In the data rows, the value 128 means zero.
In each game, the first row plays the second. By how much does the first row win? 10 means about a draw, 20 a big win and 0 a big loss. Wins can go round in a circle. Each row has two weighted sums of its numbers, A and B, taken from their middle values. A row wins by its A times the other's B, less its B times the other's A.
140,105,173,128,128,151,102,48,119,117,152
136,128,151,128,151,128,150,106,109,138,135 >> 13
125,151,128,105,151,151,96,162,137,116,80
211,173,128,83,173,173,90,147,140,127,91 >> 12
182,151,105,83,128,151,94,106,145,73,109
131,83,128,105,83,151,93,107,141,101,85 >> 7
102,105,105,173,105,83,192,121,33,160,168
85,173,128,151,151,83,149,109,126,146,204 >> 8
73,128,105,173,83,83,156,140,130,147,186
135,173,173,151,128,105,118,77,158,108,108 >> 12
99,151,173,173,83,128,159,109,98,139,153
158,83,128,128,83,128,92,114,170,86,134 >> 6
125,105,151,128,83,105,84,117,155,87,83
155,173,173,105,173,173,134,114,74,136,88 >> 11
121,128,173,128,151,173,141,93,116,129,79
120,105,173,128,128,105,102,63,111,113,94 >> 16
117,83,151,105,151,151,127,148,88,147,80
119,151,151,128,173,173,135,159,190,159,101 >> 6
192,173,105,83,173,173,117,165,178,159,87
202,173,128,83,128,151,68,135,147,99,92 >> 11
171,83,105,83,128,105,97,148,175,94,128
119,128,128,173,105,83,160,134,119,152,194 >> 9
112,128,105,151,128,83,145,119,143,140,145
57,151,128,173,83,83,161,97,151,127,159 >> 16
111,173,151,128,105,128,106,84,138,140,125
93,105,173,151,83,83,143,100,140,115,162 >> 11
119,83,83,128,83,128,80,127,117,101,142
126,128,151,128,128,105,114,156,168,113,137 >> 11
174,151,173,128,151,128,132,124,130,111,79
104,151,173,128,173,173,138,111,98,133,79 >> 11
97,128,173,151,151,128,138,126,110,112,137
124,83,151,128,151,173,100,115,175,94,134 >> 3
111,173,105,105,173,151,135,168,198,150,126
170,173,151,105,173,173,138,162,146,167,108 >> 15
187,173,128,83,151,128,87,112,149,108,102
172,105,128,105,105,151,87,110,176,75,82 >> 8
101,151,105,173,128,105,156,120,91,164,160
103,105,105,151,83,105,175,148,137,166,198 >> 13
76,151,83,173,151,105,153,138,91,148,138
135,151,128,151,83,105,123,129,141,98,122 >> 13
139,173,151,151,105,105,120,85,145,107,156
128,83,128,151,105,105,112,112,128,91,127 >> 9
117,151,128,151,105,83,121,120,120,110,96
117,151,151,128,83,105,115,142,125,105,94 >> 11
125,151,173,128,173,173,165,126,134,176,116
94,128,173,128,128,151,133,148,101,127,110 >> 10
135,83,151,128,128,128,108,105,155,109,92
111,105,105,105,173,151,125,157,140,156,155 >> 10
141,151,128,105,173,173,116,135,146,143,78
204,151,151,83,151,173,93,145,193,101,65 >> 9
102,128,105,173,128,83,173,137,88,137,158
93,151,105,173,128,83,163,117,131,146,132 >> 11
92,173,83,151,128,105,137,89,98,102,173
145,173,173,128,105,128,118,108,116,106,161 >> 12
140,105,128,173,83,105,132,69,59,129,148
112,105,83,173,83,83,117,115,82,107,187 >> 12
128,83,83,105,105,128,99,146,111,113,85
151,83,83,83,173,173,92,153,153,122,85 >> 12
151,83,105,105,128,128,81,106,175,90,120
113,105,105,83,173,173,174,255,115,255,106 >> 4
165,173,83,83,173,173,184,255,125,255,140
210,173,128,83,173,173,143,190,104,189,88 >> 3
218,105,105,83,151,151,101,131,137,105,97
131,83,83,151,83,128,94,152,144,141,144 >> 9
142,105,83,151,151,105,154,167,141,153,213
104,105,128,173,105,83,153,138,124,158,177 >> 10
131,151,83,151,83,83,136,133,115,155,161
123,151,151,151,105,128,144,117,132,111,123 >> 14
134,83,105,128,83,128,97,108,142,107,93
121,105,83,128,105,105,106,125,77,116,171 >> 5
128,173,128,105,151,151,113,140,131,142,79
127,173,173,105,173,173,191,119,129,191,110 >> 9
97,151,173,128,173,151,171,124,136,139,127
146,83,105,128,151,151,106,138,126,139,111 >> 11
116,128,83,105,173,151,163,212,125,193,110
163,173,105,128,173,173,147,186,118,190,78 >> 8
201,128,105,105,173,173,133,142,171,142,111
196,151,83,83,105,151,70,89,137,67,153 >> 8
132,83,128,128,105,128,97,98,130,71,91
112,105,128,173,105,83,158,131,115,154,163 >> 9
81,151,83,151,105,83,143,142,93,147,186
90,173,105,173,105,83,146,121,69,147,150 >> 7
126,173,173,151,105,128,130,133,156,102,143
137,105,105,151,83,83,110,124,112,99,151 >> 8
126,83,105,151,128,105,94,144,124,81,124
121,151,128,128,128,105,98,115,145,82,180 >> 10
126,151,151,128,173,173,134,110,144,160,100
114,128,173,128,151,105,154,103,105,153,120 >> 17
153,83,151,128,151,151,132,113,117,110,109
131,105,151,105,173,151,135,153,118,164,113 >> 16
128,128,128,105,173,173,144,199,107,177,110
213,173,83,83,173,173,117,147,103,146,138 >> 9
215,151,128,83,105,151,78,74,130,91,83
128,83,128,105,105,128,87,89,188,89,140 >> 8
125,105,83,173,105,105,156,181,115,145,164
90,173,83,151,128,83,149,168,108,111,149 >> 7
63,128,105,173,83,105,156,145,154,151,165
133,173,151,128,128,83,110,96,117,91,114 >> 6
113,105,151,173,83,105,161,129,144,128,121
145,83,105,128,83,128,96,77,151,109,137 >> 8
122,128,151,128,105,83,100,99,143,95,142
157,151,173,105,173,173,148,124,114,168,89 >> 6
115,151,173,128,151,173,138,107,135,141,139
117,105,151,128,128,128,114,104,106,111,137 >> 14
105,83,151,83,173,173,124,149,146,144,114
113,105,128,105,173,173,127,168,157,170,140 >> 9
202,173,83,83,173,173,117,157,155,159,61
198,173,83,83,128,128,66,78,160,90,95 >> 10
165,83,105,105,128,151,85,102,157,111,114
92,105,105,173,105,105,157,166,90,166,150 >> 9
116,128,83,173,128,105,140,147,92,138,131
73,151,83,173,105,83,136,127,102,126,151 >> 10
141,173,173,128,105,105,121,74,132,91,107
101,128,151,151,128,105,148,121,86,135,165 >> 11
147,83,83,128,151,128,89,94,211,90,128
131,173,105,128,83,83,130,155,123,107,135 >> 5
170,173,151,128,173,151,175,113,125,150,90
118,105,83,105,105,83,89,111,140,104,107 >> 11
160,151,83,83,151,151,83,155,204,101,105
116,173,173,151,151,151,171,114,65,132,141 >> 19
129,83,151,105,105,128,92,118,165,82,102
125,105,105,105,151,151,108,138,149,121,103 >> 9
118,128,83,128,173,151,130,164,143,154,108
137,105,151,128,173,173,162,212,78,202,73 >> 10
118,128,151,128,173,151,150,109,138,135,115
130,83,128,128,151,151,109,161,122,145,141 >> 12
133,151,105,128,173,151,175,169,221,199,104
169,151,83,83,173,173,160,203,141,206,96 >> 6
214,173,105,83,173,173,93,158,134,142,102
202,83,105,83,105,151,70,90,103,99,158 >> 13
129,83,128,151,105,105,140,112,100,114,169
125,105,151,173,105,83,160,131,151,139,204 >> 10
98,128,83,173,83,83,167,131,164,149,165
101,151,105,173,105,105,154,139,145,145,168 >> 15
118,173,173,151,128,105,145,103,112,132,148
142,83,128,128,83,83,107,115,105,104,115 >> 15
114,83,128,128,83,83,80,117,129,102,93
139,173,105,128,128,151,99,122,109,110,93 >> 11
130,151,173,105,173,173,144,126,110,179,112
110,105,173,128,151,151,135,90,147,128,117 >> 7
